One turn sends every row of this set to another row. A few are shown first. Where does it send the rows asked after them?
z524: [ 11   4 -12  -2  16   8  28 -17  -2 -16   4  12   2 -19   2  10  12   8
 -20  -8  25 -25  -3  21 -12 -27]
z610: [ -4  -8  -1 -15  22  11   8 -24 -10   3  11  18  11  -4  10  31  22   7
 -18  12  18 -16   2  19   7  -7]
z269: [ 14 -14  10  -5  13  21  10  25   5  17  -2  -1  28 -16   5  -7  36  11
 -20  -8 -18 -15   3  30   7  -8]
z471: [ 14 -11  12  -4  10  20  11  20   2  25  -2   6  25 -11   8  -4  38   6
 -21  -2 -16 -16   0  34  12 -11]
z652: [-24  -7 -14   2  11  11  -6 -24 -17  -1  19  19  -1  -6  10  -8  22  11
  -7  -6 -18 -20  15  23  -4   2]
z540: [ 33 -14  -9   1   3  23  12  23   1  -1   7  18   5 -28 -11 -24  21   4
 -17  -4 -26 -23  -8  39   3 -12]
z101: [ -1  -3 -16   6   6  32 -10 -13 -19  -8  12  13   0 -12 -27  -1  -6  14
 -14   8   5  -6  16  19 -22   7]
z461: [  1   5 -22   3  25  22 -11 -10 -21 -12  10  19   0 -25 -22   8 -13   6
 -13   4  -4 -14   0  35 -12  17]
z487: [-11   0 -17   3   2  -8 -11 -14 -10   3  26  12   2 -12  -2   6  15   2
   4  17   0 -17  14  21   6  11]
z993: [  7   5 -22  10  25  16 -18 -17 -11 -10   0  14  -2 -12 -26   3 -10   6
   2  10 -16 -11  -6  19  -9  14]
z716: [ 26 -10 -14 -12  10  13  11  22 -16  28   5   0  18 -16  -5  -5  35   6
 -16   1 -15  -9  11  36  -2  10]
z629: [ 28 -11 -11 -11   8  16  13  26 -17  17   3  -7  23 -20  -8  -7  34   7
 -14   8 -13  -7   7  31  -3   7]
z724: [  1  -4  -3  -7  22  -1   4 -30  -6   3  -2   9  12   7   4  24  26  10
  -6  15   6 -16  -7   6   6 -10]
z72: [  3   3  -3  14  27  19 -24  -8 -11  -5  11   8 -13 -20 -20   6 -12  -2
  -3  10  -7 -14   1  17  -3  13]
z911: [ -1   2  -7  -4  27  16  -2 -10   7 -22   4  20  -8 -29 -18   3  -8  15
 -33 -17  -2 -30 -14  26  -9 -13]
z841: [ 29 -16  -1 -13  18  26  -6  23 -13  14   3  11   5 -24 -17  -9  22   3
 -25  10 -33 -15 -10  34   7   8]
z144: [ 35 -21  -9  -2  10  26   9  20   6   1  13  22   3 -25 -10 -20  19   7
 -19 -11 -26 -23  -1  38   2  -9]
z271: [  6   7  -5   1  36   5  -2 -21   5 -19   0  10  -1 -28 -17 -19   6  15
 -12  -3 -10 -33 -24  15  -3 -19]
z231: [ -3  10   1  18  20   0  -6  -8  -1 -24  10   6  -4 -22 -21  -9  -2  15
 -19 -14  -5 -35 -11  25  -2 -13]
z992: [ -2  -4  10  -2  28  -4   3 -23 -12   2  12   2  -2  -4  12  18  28   3
 -10   9   7 -25  -5   9  12 -11]
z37: [ 24  -6 -12  -8   3  16   8  24 -17  26   2   1  20 -19  -8  -6  32   2
 -15  12 -15  -7   7  38   1   8]
z816: [ 30 -25  -1 -19  20  25  -3  23 -11   7   8   8   9 -23 -13  -8  27   8
 -23   9 -33 -15  -8  28   8   8]
z242: [ 14   2  -9  -1   9   4  15 -23  10 -13   7  12  15 -18 -11  -4  16  15
  -3  16  24 -21  -8   8  -2 -28]
z706: [-11   0 -27  -4  11  -6 -13 -21  -2   9   7  15   5  -6   1   9  15   5
   7  12 -14 -11   6  15   1  12]
z851: [ 35 -22  -7 -16  20  24  -3  19 -16  12  11  14   6 -19 -19  -6  22   8
 -24   6 -29 -15  -3  36   5  12]
z183: [ 15   6 -12   3  13   2  18 -21  10 -12  -8   5   4  -8  -8   7  11  13
 -10  -1  17 -20  -8   6 -12 -29]
z145: [ 15   5   1   3   8   0  12 -10   5 -12   6  -2  -5 -17 -15   9   7   9
 -19   5  29 -23  -3   6  -7 -24]
z299: [-10  -4   6   0  32  26  -7 -17  -9 -12   0   8 -12 -13 -13  -6   6  19
 -34 -18 -13 -25  -5  13 -15 -13]
z117: [-17  10 -20   4  19  -2 -12 -19  -8   8  10   9  22 -17  -5  -9  17  10
  10  13  -8 -15   4  23   2  11]
z188: [ 19 -15  11  -8  15  21  10  20   4  25   0   6  27  -7   2   1  35  12
 -26  -9 -11 -15   6  33   8  -8]
z123: [  1   0 -17  -4  -2   5  20 -20 -13 -16  10   6   0 -12 -10  -8  21  20
 -23  -5  15 -23   8  16 -21 -23]
z966: [ 32 -21 -10  -1   5  25  12  24   2  -4  11  14  10 -28  -6 -25  24   6
 -11  -3 -27 -20  -1  34   3  -8]
z775: [-19   1 -24  -7  19   6  -7 -16 -10  10  15  19   2 -19  11  12  13  -1
  -3   2  -7 -13  14  29  -1  16]
z336: [ -3  -3   7  -4  33  13  -3 -28   4  11   2   9  13  -7   9  10  23   4
   2  20   8 -13  -5   3   9 -10]
z861: [ 40 -16  11   3   6  37  17  20   1   6   0  14  19 -14  -9  -4  22   5
 -20   7  -2 -15  -5  32   6 -19]
z807: [ 41 -18   6   6  10  37  19  19   1   4   4  15  21 -12  -9  -6  21   9
 -19  -4  -2 -15   2  36   2 -17]
z55: [  3   5  -9   7  22   7  -8 -16  12 -23  -5  16  -1 -15 -25  -4  -6  20
 -17 -10 -12 -27 -18  16  -7 -15]
z944: [  6   8 -15  -2  29  16 -21 -12  -4  -2   1   6   2 -29 -34  -6  -8  11
  -6  19  -4 -11  -8  13 -10  10]
z320: [  2 -18   4 -15  20  27   1 -27 -17   1  10  11  -7   0   1  17  21   9
 -22  15   9 -11   6   1  -6 -10]
z832: [ 37 -21  11   4  10  40  14  23   1   0   3   9  25 -15  -9  -5  20   9
 -17   5  -7 -11  -1  29   5 -12]

z336 goes to z944
z145 goes to z487
And these:
z461 goes to z524
z101 goes to z123
z841 goes to z861
z188 goes to z851
z183 goes to z706
z966 goes to z269

One turn sends every row of this set to another row. A few are shown first. Where does it send the rows asked after them?
z193: [ 19 -17  21  -7  -8  11 -12 -17 -12  11   1   1 -11]
z427: [  8   0   2   4  10   4  -9   8  10  16 -19   1 -12]
z782: [  4  -6 -10  -9   0 -12  -3  -1 -19 -11  17 -15 -14]
z515: [  3 -29  29   0  10   9  -3  -6 -16  -6  -2   2  -1]
z921: [ -1  -3   1  -9 -16  -7 -14   5 -28  -9   2 -12  -5]
z917: [ 12 -26  -3  14 -16  22  10  10   3 -23  10  -1  -4]
z545: [  2 -18 -16   5   9   8  -3  11   8  -2 -22   8 -10]
z767: [ -6   3 -25   6  -4 -11  14  -3  -8  -6  12  -7   3]
z300: [ -6  -4 -10 -13  -8  -5 -15  -8 -15  -8   0  -5 -24]
z29: [  0 -18  38   9   8  18   4   0  -6  -2   0   3  -7]
z587: [ 24 -17  29  -5  -2  15   7  -4 -16  -3  -6   1  -6]
z679: [  5 -22  -8  13  14  -1  -8   8 -10  12 -17   1  -9]
z118: [-16  -5  19   7 -17  -5   5  -6  13  -8  -1  19  12]
z263: [  8  -5  -1  29 -21   9  -2  17   1 -23   3  -2  -9]
z801: [-10 -13  10  25  -9  -4  24 -20 -16 -13 -12   5 -13]
z376: [-21  -4  18  18 -23  -3   1  -2  10  -8  10  13  -4]
z105: [-15  -5   4  -6  -5  -9  32  -1  -3   5   3  -4   6]
z251: [ -4   8   2  -3  -7  -2  -3   0 -15  -8  19 -19 -21]
z197: [-13   1   2  -5  -2  -8  14  -4  19   8   8   7   9]
z702: [ -3 -11  10  16 -32 -13   5  -5   6   6  -8  18   4]
z176: [-13   0  13  17   8   7  18 -23  -2  -4  -4  -4 -23]
z443: [ 23 -13  -6  -1   9   1  -6   5   7   8 -20   4  -5]
z522: [ 20 -19  -5  15 -11   1  11  20  -5 -16  14   5  -8]
z330: [  7 -24  27 -12  -7  19  -3 -14  -9  -2   8   1  -9]
z310: [-13  13  -1  -3 -11  -1  17   4  18   1   6  -5  -1]
z26: [-11  -3   2  22   1   5  15 -32  -8 -13  -1 -11 -10]
z451: [ 21 -11   1  16   0   9  12 -11  12  14 -10  12   9]
z786: [-12 -10  18   3  12   0   6 -23 -18   2 -13   9   3]
z517: [ 12   3  -6  26 -14   8   9 -29   9  -5  -8  -6  -8]
z653: [  4   1   5  27 -15  17   3 -19  14   7 -14  -9  -7]
z530: [ 12  -3  -9  14 -19   1  17 -20   1  17  -8 -15  -2]
z598: [ 18 -17   0  18 -23   5  -4  11  -7 -29   2   1   0]
z843: [  7  -3   9  16 -32  -2   5 -12 -11 -22  11  11   5]
z986: [ -4  -4  -9  -3 -12 -13 -17   4 -18 -15  -5   8 -18]
z680: [ 15 -21   0   3 -15  17  12  12  -4 -13  22 -10   3]
z773: [  2 -22  -7  11  18  12   9  12  -4  -8 -21   5  -6]

z801 goes to z702
z587 goes to z522
z767 goes to z786
And these:
z263 goes to z427
z517 goes to z197
z653 goes to z310
z986 goes to z193
z443 goes to z782
z917 goes to z545

One turn sends every row of this set to another row. A few are shown first. Where does it send the rows asked after them?
z877: [ 17 -10   3   0  -8   1  -6 -32 -13 -24   6  29   4  -1]
z148: [ 35  -2   1  -5  13   1  -2 -24   5 -18  10  21   9 -13]
z27: [-18 -10   5  -7   4  -2   3 -16  -8   2  -2  12 -15  -3]
z481: [ -3  13  12   6   2  14 -21  -3 -14   5   5  -2  16  18]
z93: [ -5  11  14   0  -3   0 -25  -5 -29   0   3  -3  12   0]
z174: [ -2   5   1  -1  -6   7  -7 -16  21  18  12  27  13 -30]
z938: [  5   6   1  -8 -18  20  -6 -26  13  14   0   7  22 -26]
z182: [ 25 -12  -6  -1  27  -6 -19  -3  -1   7 -14  22   4 -13]
z819: [  9   2   3  -7 -13  16 -11 -16  24  18   9  18  14 -28]
z344: [ 32  -3  -4 -10  11  -2 -26 -14   7   1 -10   0  23   1]
z914: [ 16 -14  -5   9   8   2  -2 -18  11  14 -14  -3  19 -13]
z548: [ 27   6  13  -3   6  23 -31   8 -11   0   8  25   0 -19]
z296: [-17 -14  -1  -6  -1   9  -5 -14   2   1  -1  21 -14   8]
z374: [ -3  17   3   3  10  14 -21  -9 -17  15   4  -3  25   4]
z528: [ 16   2  10  12  -4  -4 -22 -27  -9  13 -16  24  26   5]
z389: [ 21   5  19  -7  -3   7 -29  -1 -19   4   1  24   0 -34]
z732: [ 19 -17 -12  12  11   5 -23 -19  -8   0 -15  26   6   9]
z353: [  0  10  13   3  -5   9 -24   3 -15  -5  -5  -5  16  10]
z109: [ 14  -3 -10 -19   7 -11 -14 -22  10  -6  14   3  22 -11]
z479: [ 12   8  17  -5   1  20 -23   3  -3  13   9  31 -14 -24]
z4: [ -1  -6  10  -5  11  20   9 -19  -9   3  -9  24 -16   2]
z108: [-13   5  -1   0 -14  15 -11  -8  18  19   8   7   5 -21]
z140: [ 28  12  23  -8   5  13 -24   6  -7   0   4  27   2 -24]
z312: [ 18   0  -1  15  -2   8 -20 -27 -19  -6  21  11  28  -8]
z68: [ 23  -2   3 -16   8  26 -27  -2 -16  -2   6  25  -6 -23]
z175: [  1  23  20   8  -9  15 -20   3 -10   7   8  -1  13  -5]
z280: [ -2   0   6  -7 -10  -1  -7 -19  12  21  -1  17   8 -37]
z882: [ -9 -11   5  -1   2  17   8 -16   7   1   0  19 -15   6]
z915: [ 30 -19   8  -4  -3  12 -28 -28  -8  14  -8  33   1  -8]
z498: [ 14   0  -2   6   0  -1 -12 -43   2   4  10  30  21   6]
z99: [ -8  -2  14  -8  -4  18  -6  -3  -4  -2   1  10 -23   5]
z806: [ 20  -9   9 -17  24  -1  -5 -23  -7  -4  13   8  -3   8]

z99 goes to z175
z27 goes to z93
z732 goes to z344
And these:
z353 goes to z140
z938 goes to z4
z528 goes to z182
z806 goes to z312
z882 goes to z481

